Each named move below is a turn or a mirror, shown by a few rows before and after it. Which moves, in which order, take the first row of each later pair to the second? The first pair is answered.
move z_146:
8  -8  -6  -11  2  -2  -11  1  10  2  -8  2  3  0  -9  9  -1  -2  1  0  4  9  6  -7  3  -8  4  -14 -> 11  -2  -4  -4  3  4  -11  0  14  1  -8  3  -7  4  -11  3  5  -8  -5  6  10  11  3  -6  -3  0  1  -8
-6  10  -5  -4  -5  0  -6  8  -2  3  7  -17  -8  -3  8  2  -6  2  9  -1  1  -13  12  -1  2  7  2  -12 -> -5  14  -4  0  -4  5  -4  7  1  3  7  -16  -15  0  6  -2  -1  -1  4  3  6  -12  11  0  -3  12  -1  -6
8  -2  -6  -10  16  -15  -1  0  -6  5  5  3  10  13  -15  8  -4  -8  -4  -7  13  8  -9  -10  0  2  10  5 -> 8  0  -4  -6  17  -12  1  -1  -4  5  5  4  7  14  -16  7  -1  -12  -6  -4  14  9  -9  -9  -2  5  9  9
-13  11  7  6  10  3  4  -10  -16  1  14  -1  -7  -1  14  18  15  2  -8  -11  -8  1  6  3  -2  24  -10  2 -> -15  5  5  0  9  -2  3  -6  -20  0  14  -3  1  -4  15  23  8  7  -2  -16  -13  0  8  1  5  16  -7  -4
move z_249:
3  5  -8  -8  3  -9  1  -3  -5  -7  1  6  9  -5  -4  1  -8  -4  9  2  2  -2  2  -3  10  -11  8  1 -> 2  -3  -6  -5  -7  -7  -1  4  4  0  -3  -4  9  -4  0  -3  -13  2  8  3  -3  -4  3  -3  4  -16  7  4
2  -7  -7  -7  8  -3  -9  2  5  2  -8  3  10  -3  -13  0  -6  -5  1  -4  1  7  2  1  6  -19  8  2 -> 0  -11  -2  -3  1  2  -8  7  13  9  -11  -6  7  -3  -9  -5  -6  -1  -3  0  -2  6  4  2  0  -19  4  7
1  -4  9  4  -4  7  1  5  16  7  -1  -7  -1  1  1  -11  1  3  -9  15  -4  6  -2  4  -7  2  -7  9 -> 1  4  7  6  5  8  3  -1  6  2  3  -1  -6  3  0  -6  10  -4  -10  15  0  9  -2  4  -6  13  -9  9
-12  20  4  13  -1  -3  -4  2  -5  -1  -5  12  -11  0  -8  -1  6  -11  -6  1  7  -2  11  7  -2  5  -2  9 -> -9  19  0  7  1  -9  -6  -1  -9  -6  -6  18  -5  -3  -14  1  1  -11  -1  -1  9  -2  10  5  5  -1  2  4
move z_811:
-5  -5  10  -8  -12  2  -3  2  -9  5  0  -6  15  -7  12  20  -10  19  1  -8  -3  -13  10  -2  2  5  -1  1 -> 10  -10  5  -9  -13  8  -6  5  10  17  -3  -4  13  2  0  10  -26  14  2  0  3  -7  3  -4  -4  -3  5  6
0  -6  -3  -4  -2  -1  -5  4  -4  1  0  -1  8  0  3  4  -6  5  3  -7  -5  1  1  -2  6  -2  0  -3 -> 6  -5  -3  1  -4  4  -5  5  8  4  -3  0  1  5  -3  -6  -6  1  -1  2  1  5  -2  -1  -2  -2  0  3
-4  -1  -1  14  -1  4  8  2  -2  -3  -7  -12  3  5  0  -6  20  -10  -4  15  1  -6  12  4  -6  7  -14  5 -> -9  -6  -5  4  4  -6  6  0  -15  -3  -1  -11  17  0  4  9  12  -2  6  2  -8  -8  16  1  8  -1  -6  -8

Each pair is two moves apart.
-8  -2  13  0  2  -5  0  -3  -8  -18  -18  4  -1  -5  10  -10  16  -6  -3  -1  -3  -7  9  7  7  2  -3  1 -> -4  -19  9  -6  -2  -7  -2  2  2  -4  -18  -2  9  -3  10  -9  -5  2  5  -4  -12  -6  10  3  10  -13  5  -4
z_811 then z_249
6  19  2  11  -2  5  4  -2  6  -17  -9  11  -16  -2  -9  -21  23  -15  -12  15  18  -4  1  1  -13  8  -9  12 -> 11  -4  -18  -12  9  -17  -3  -3  -4  -6  0  17  20  -3  -13  2  -16  -3  16  -8  1  -1  3  -9  17  -20  14  -16
z_811 then z_811
-7  16  11  4  -2  1  11  -3  -4  -24  -1  -10  -11  -14  5  -11  29  -3  -14  9  32  -15  -10  9  -10  13  -8  16 -> 19  -13  -13  -19  7  -10  2  0  9  2  5  1  16  -2  -16  -2  -29  -1  14  1  24  -4  -18  -6  10  -21  23  -7
z_811 then z_811
-10  -3  -5  9  0  9  -6  6  9  8  4  -4  -8  14  1  6  -6  -10  6  6  -7  3  -2  13  -5  1  -6  -1 -> -7  3  -10  6  7  5  -4  0  0  1  7  5  -6  14  -4  10  -5  -14  8  4  -2  3  -3  14  0  4  -3  -4
z_249 then z_249
-21  5  11  5  -11  -17  -1  10  -4  -9  -5  -12  8  -23  7  -1  21  9  0  -6  -1  -13  9  14  4  -6  -8  0 -> 1  13  7  14  -5  2  3  7  19  3  -5  0  -14  -4  -13  -19  14  -12  -9  13  16  2  -3  11  -12  4  -6  14
z_811 then z_146
-14  -7  10  -1  -6  -2  -1  4  -7  -6  -3  -4  3  -5  9  7  12  6  -7  -6  -5  -3  4  -2  -1  5  -6  0 -> 4  -13  4  -2  -9  5  -3  9  15  8  -7  1  -2  8  -6  -5  -6  -1  -5  4  1  4  -4  -5  -8  -5  2  4
z_811 then z_811
-2  0  -6  5  -5  1  4  -2  11  13  5  3  -8  5  1  -5  -4  0  4  -3  4  -5  -3  7  -4  3  7  -8 -> -8  6  -2  8  -3  1  6  -5  4  9  7  3  -9  2  5  -1  6  1  1  -6  3  -6  -1  9  -4  10  3  -7
z_249 then z_811
-2  13  -7  -4  17  9  8  0  -1  2  0  4  -7  7  0  10  14  -4  -6  -1  2  10  3  6  -5  8  -3  2 -> 5  8  -12  -10  19  5  6  0  2  0  -1  10  -1  7  -9  7  4  -7  -1  0  7  10  0  4  -3  -1  3  -1
z_249 then z_811
13  2  -6  -1  7  5  1  -8  2  1  2  8  -5  9  -10  -3  -3  -10  -1  2  5  10  -3  -3  -1  3  4  2 -> 10  -11  -5  -5  -1  -1  -2  0  6  8  -2  -2  5  6  -5  -1  -14  1  5  -3  -5  5  -1  -4  1  -11  7  -2
z_146 then z_249
9  -7  -2  -18  -25  -23  -11  7  0  -4  -12  2  16  -2  -9  -8  -13  4  6  1  2  -11  4  15  4  -28  13  -6 -> -5  9  11  -5  -30  -17  -6  3  -7  -18  -14  -5  0  -9  3  -12  19  2  -10  5  6  -18  7  23  -7  -8  -5  5
z_811 then z_811
-2  2  3  -1  -2  -1  1  -2  -4  -4  -4  1  1  -4  -4  0  13  5  -6  0  2  -2  0  -1  3  -3  -9  5 -> 2  -1  -2  -6  -1  -4  -1  -1  -4  -1  -3  6  6  -3  -7  3  4  4  1  -2  2  0  -2  -4  8  -9  -3  0
z_249 then z_811
-15  -3  8  -8  -8  -7  -10  0  -2  -2  -3  -9  1  -1  5  2  8  15  -5  -4  -7  -4  -3  -6  1  8  2  6 -> -3  -8  6  -7  -8  -1  -11  2  13  7  -6  -6  -3  6  -5  -7  -3  10  -5  5  -1  2  -9  -8  -6  4  6  10
z_811 then z_811
13  6  -12  2  10  10  7  -10  4  12  5  0  -4  14  -7  -1  -7  -2  2  -6  -6  3  -4  3  4  9  8  -15 -> 12  14  -12  0  13  9  8  -13  -2  2  6  5  -6  12  -9  -1  -1  -6  1  -4  -1  1  -5  4  6  13  6  -15
z_811 then z_249
-31  -6  -7  7  -13  6  -3  10  -11  -26  2  -4  13  -14  3  -5  8  1  -5  -13  -8  0  15  3  15  5  -4  -15 -> -24  6  -9  10  -6  10  -2  2  -13  -33  4  8  4  -10  -5  -8  14  -12  -7  -7  4  4  10  3  14  14  -4  -11
z_146 then z_249
-10  -9  5  -7  -1  -1  8  1  12  20  -3  -20  -2  -5  23  3  -12  6  3  -9  -18  6  22  -10  -18  7  -5  1 -> -4  -6  7  -3  -1  4  9  0  19  23  -5  -16  -9  -1  18  -3  -12  2  0  -2  -13  9  20  -10  -24  12  -6  6
z_811 then z_146
-6  9  4  6  7  0  1  -5  -8  -5  -3  1  -7  -2  2  0  14  -1  -9  2  3  -1  4  4  -7  13  -5  1 -> -4  7  -3  -2  11  -7  -1  -7  -15  -11  -2  9  2  -4  -4  6  6  -1  -2  -3  5  -2  4  3  4  4  2  -7
z_249 then z_146
-8  -2  6  3  -5  7  -2  9  0  10  1  -10  -2  -5  9  2  3  10  -1  2  -11  1  7  2  -4  1  1  -2 -> -7  9  2  3  7  6  -1  0  -14  1  7  2  -4  -5  6  8  10  2  0  -1  -5  5  4  3  1  9  0  -3
z_249 then z_249
-1  11  5  6  5  7  7  -5  -1  -2  4  0  -2  5  15  13  14  -9  -3  -8  2  6  10  -13  5  12  -3  0 -> 12  3  -2  4  6  9  4  -1  13  9  3  5  -2  13  4  8  -6  -15  3  -4  6  11  3  -17  4  3  6  -1
z_811 then z_811
0  -3  2  4  3  1  2  3  5  15  2  -7  -4  1  5  2  1  6  -3  -6  -3  4  -4  1  -4  7  -4  4 -> 0  0  -2  2  9  -2  2  -3  -4  13  7  0  0  2  5  8  0  2  0  -9  -4  6  -3  1  3  8  -3  -1
z_249 then z_811
-4  5  -1  -6  5  -8  3  -2  -11  -8  -1  6  6  -4  0  5  2  0  2  -4  3  0  1  1  7  -3  -2  -7 -> -2  10  5  0  0  1  5  0  0  -5  -5  5  -5  1  -2  -6  8  -4  -6  6  10  1  -3  2  -5  4  -7  5
z_249 then z_146
-5  13  10  10  -8  7  -7  7  2  -7  -6  -19  -2  6  -1  8  13  -6  -4  -5  17  14  0  7  -4  -1  -5  1 -> 3  2  0  0  -4  1  -10  8  3  2  -3  -14  9  10  -8  12  -8  -3  8  -11  11  17  -1  3  5  -16  7  -9
z_811 then z_811
6  -2  0  0  -1  -3  -1  5  7  -2  -5  5  0  -4  -7  -8  -7  0  0  6  10  -4  -3  -3  1  -10  3  1 -> 2  2  3  6  -2  2  0  6  9  0  -5  3  -7  -2  -4  -10  1  -1  -6  6  9  -3  -2  -1  -6  -2  -3  6
z_249 then z_249
3  6  5  3  4  10  2  -3  8  16  4  -4  -13  12  8  3  3  -3  -3  1  -3  6  -1  2  -7  10  -3  6 -> 1  -1  -2  -5  8  1  -1  -4  0  17  8  -3  0  9  9  13  -7  3  7  -10  -10  7  2  -1  4  2  4  -4
z_811 then z_811
-7  -4  13  3  -12  3  6  9  3  -3  0  -15  -5  -4  14  -2  7  10  -9  -1  5  1  12  -1  -8  9  -9  9 -> -9  -1  12  2  -8  0  6  6  -7  -5  4  -13  -4  -6  17  4  9  11  -7  -5  2  3  14  -1  -2  12  -10  6
z_146 then z_249
19  -7  -1  -2  1  7  -5  12  20  1  -4  -10  -8  -3  -12  -12  -12  -1  -1  3  6  3  1  -1  -12  1  -5  -5 -> 0  5  6  2  6  3  -2  6  -4  -13  3  -14  -8  -13  5  1  15  3  -5  -6  1  -2  9  3  -7  18  -17  -6
z_249 then z_811
6  -7  -4  -7  1  -4  -1  2  2  2  -1  4  2  1  -10  0  -11  -3  8  2  4  3  -5  1  4  -10  3  -3 -> 1  -8  -1  -8  -3  -9  -1  4  -1  -3  -3  -2  6  -6  -7  1  -6  3  8  0  1  -2  -1  2  4  -14  3  -4
z_811 then z_146
-6  -1  -8  -12  17  -10  2  10  1  -9  -2  3  11  -11  -1  6  7  5  -2  -14  3  -8  -3  -4  12  8  2  -8 -> 5  -9  -8  -9  9  0  1  17  24  6  -8  -1  6  -2  -7  -7  -7  5  -3  -4  5  -4  -9  -6  1  1  6  -1
z_811 then z_249
